Look-ups in named tables: a row name and a column name give one cell, copied from the table.

ledani =
|  | lut | setebab | pipaga | lig | bez | tuliki | tizel | kor | pupinar |
|---|---|---|---|---|---|---|---|---|---|
| masipe | 35952 | 35336 | 41325 | 36643 | 38418 | 43278 | 40900 | 42462 | 27251 |
| paz | 63569 | 52346 | 67416 | 21055 | 48267 | 59955 | 53994 | 33910 | 72001 |
| gis | 55997 | 49798 | 54841 | 26270 | 46961 | 54734 | 59722 | 40588 | 54081 |
| dun | 48476 | 34172 | 50462 | 24834 | 52529 | 54048 | 57567 | 39303 | 45959 |
| mezupo | 42925 | 35732 | 46590 | 26663 | 52150 | 52448 | 58303 | 37714 | 30264 |
| bepuzam | 53334 | 20186 | 49236 | 32671 | 50326 | 45972 | 39073 | 35418 | 78595 |
| rekolif | 42672 | 15774 | 40230 | 34918 | 43022 | 42478 | 38002 | 39116 | 54274 |
| ganopu | 34270 | 39137 | 41092 | 31315 | 45432 | 49047 | 54767 | 46781 | 17398 |
| ril | 48866 | 48653 | 52318 | 25410 | 46788 | 54696 | 61835 | 45825 | 35409 |

What is the bez of mezupo in ledani?
52150
What is the pipaga of rekolif in ledani?
40230
What is the lut of ganopu in ledani?
34270
What is the bez of bepuzam in ledani?
50326
What is the setebab of ril in ledani?
48653
What is the tuliki of bepuzam in ledani?
45972
What is the bez of ganopu in ledani?
45432

suk:
          voso  puzisib   zodi
suvisa    39.3    -78.7  -15.0
ger      -82.7     22.7   14.0
pumezum  -57.9     16.8  -34.3
zale       0.2    -43.1  -40.2
gop      -82.1     63.8  -16.8
rud      -90.5     60.5   -7.3
dagi     -20.2     49.0  -29.1
rav       66.1    -80.2  -28.7
notirig   74.1    -99.7  -26.0
geru     -87.2     38.5  -13.8
rizodar   56.6    -97.9   -5.4

rav, puzisib -> -80.2
geru, voso -> -87.2
rav, zodi -> -28.7
ger, voso -> -82.7
rizodar, voso -> 56.6
notirig, puzisib -> -99.7
rud, puzisib -> 60.5
zale, puzisib -> -43.1
rud, zodi -> -7.3
dagi, voso -> -20.2
notirig, voso -> 74.1
gop, puzisib -> 63.8
notirig, zodi -> -26.0
suvisa, puzisib -> -78.7
dagi, zodi -> -29.1
rav, voso -> 66.1
pumezum, voso -> -57.9
geru, puzisib -> 38.5
Which row has the largest puzisib? gop

kemosi
         dif  musa  razu  bovez  gasu
sur      163   153   172    160   157
peg      157   160   164    155   160
kiseb    128   137   137    136   131
zib      193   183   188    167   191
golot    148   154   162    176   148
rabikez  175   148   175    159   162
virezo    38   125    92    183    70
gilo     179   174   183    169   176
nat      225   177   201    151   206
detek    120   142   129    147   126
zasisu   194   145   189    146   170
tul      187   147   178    136   171
nem      184   168   181    166   180

gasu of zib = 191
dif of kiseb = 128
bovez of sur = 160
razu of nat = 201
dif of virezo = 38
musa of golot = 154
dif of nat = 225
musa of sur = 153
bovez of peg = 155
dif of gilo = 179
gasu of sur = 157
bovez of gilo = 169
bovez of nat = 151
musa of peg = 160
musa of rabikez = 148

tatago =
	geged	nem	getomet	fev	zet	vovo	dalor	bezutap	des
rikav	59	159	27	123	178	114	169	95	195
piv	114	66	193	109	139	35	210	162	149
telebu	102	155	7	154	161	142	139	36	136
gel	160	188	118	172	112	208	39	108	65
temat	203	97	137	161	89	152	85	58	27
zudorof	52	150	130	88	159	94	166	203	219
tipa	104	90	4	77	117	125	141	52	165
zop	92	141	219	114	146	89	153	233	169
velivus	47	165	49	110	176	112	166	131	212

temat, vovo: 152
temat, zet: 89
gel, vovo: 208
zudorof, fev: 88
tipa, fev: 77
velivus, nem: 165
zop, fev: 114
gel, getomet: 118
temat, fev: 161
zudorof, bezutap: 203
rikav, nem: 159
telebu, zet: 161
zudorof, geged: 52
tipa, nem: 90
velivus, getomet: 49
temat, bezutap: 58
telebu, vovo: 142
rikav, vovo: 114
rikav, geged: 59

Table dovap
          roko    sif
vogur    13664  72213
ruf      15245  69146
roneno   12442  76150
bakikud  11919  80711
nimim    60823  63367
dal      16088  88503
zifep    18296  65217
lum      12798  85306
sov      19497  64067
mus      22894  88261
manitu   47765  73737
tibi     33900  83148
nid      16802  66872

What is the roko of dal in dovap? 16088
What is the roko of zifep in dovap? 18296
What is the sif of lum in dovap? 85306
What is the sif of nimim in dovap? 63367
What is the roko of lum in dovap? 12798
What is the sif of dal in dovap? 88503
What is the roko of bakikud in dovap? 11919
What is the sif of zifep in dovap? 65217
Row with the largest roko: nimim

vopi
cols = ges, dif, lipof, reb, narador, gakiri, vuf, binesa, busibes, sebu
dev: [3724, 3626, 4777, 4194, 4498, 3858, 4455, 4600, 2233, 6012]
beg: [2998, 6993, 2414, 6495, 1814, 7201, 6033, 1923, 2843, 1790]
girelef: [8084, 2484, 8119, 2518, 7699, 2207, 1973, 8341, 7859, 7123]
vimeka: [5806, 3160, 4525, 2155, 4396, 2704, 3147, 4441, 5063, 6134]
guninu: [5547, 2114, 6606, 3278, 7062, 2507, 1605, 6941, 6680, 4771]

reb of vimeka is 2155
narador of beg is 1814
ges of girelef is 8084
dif of beg is 6993
sebu of vimeka is 6134
binesa of guninu is 6941
lipof of dev is 4777
vuf of beg is 6033
Row with the largest sebu: girelef

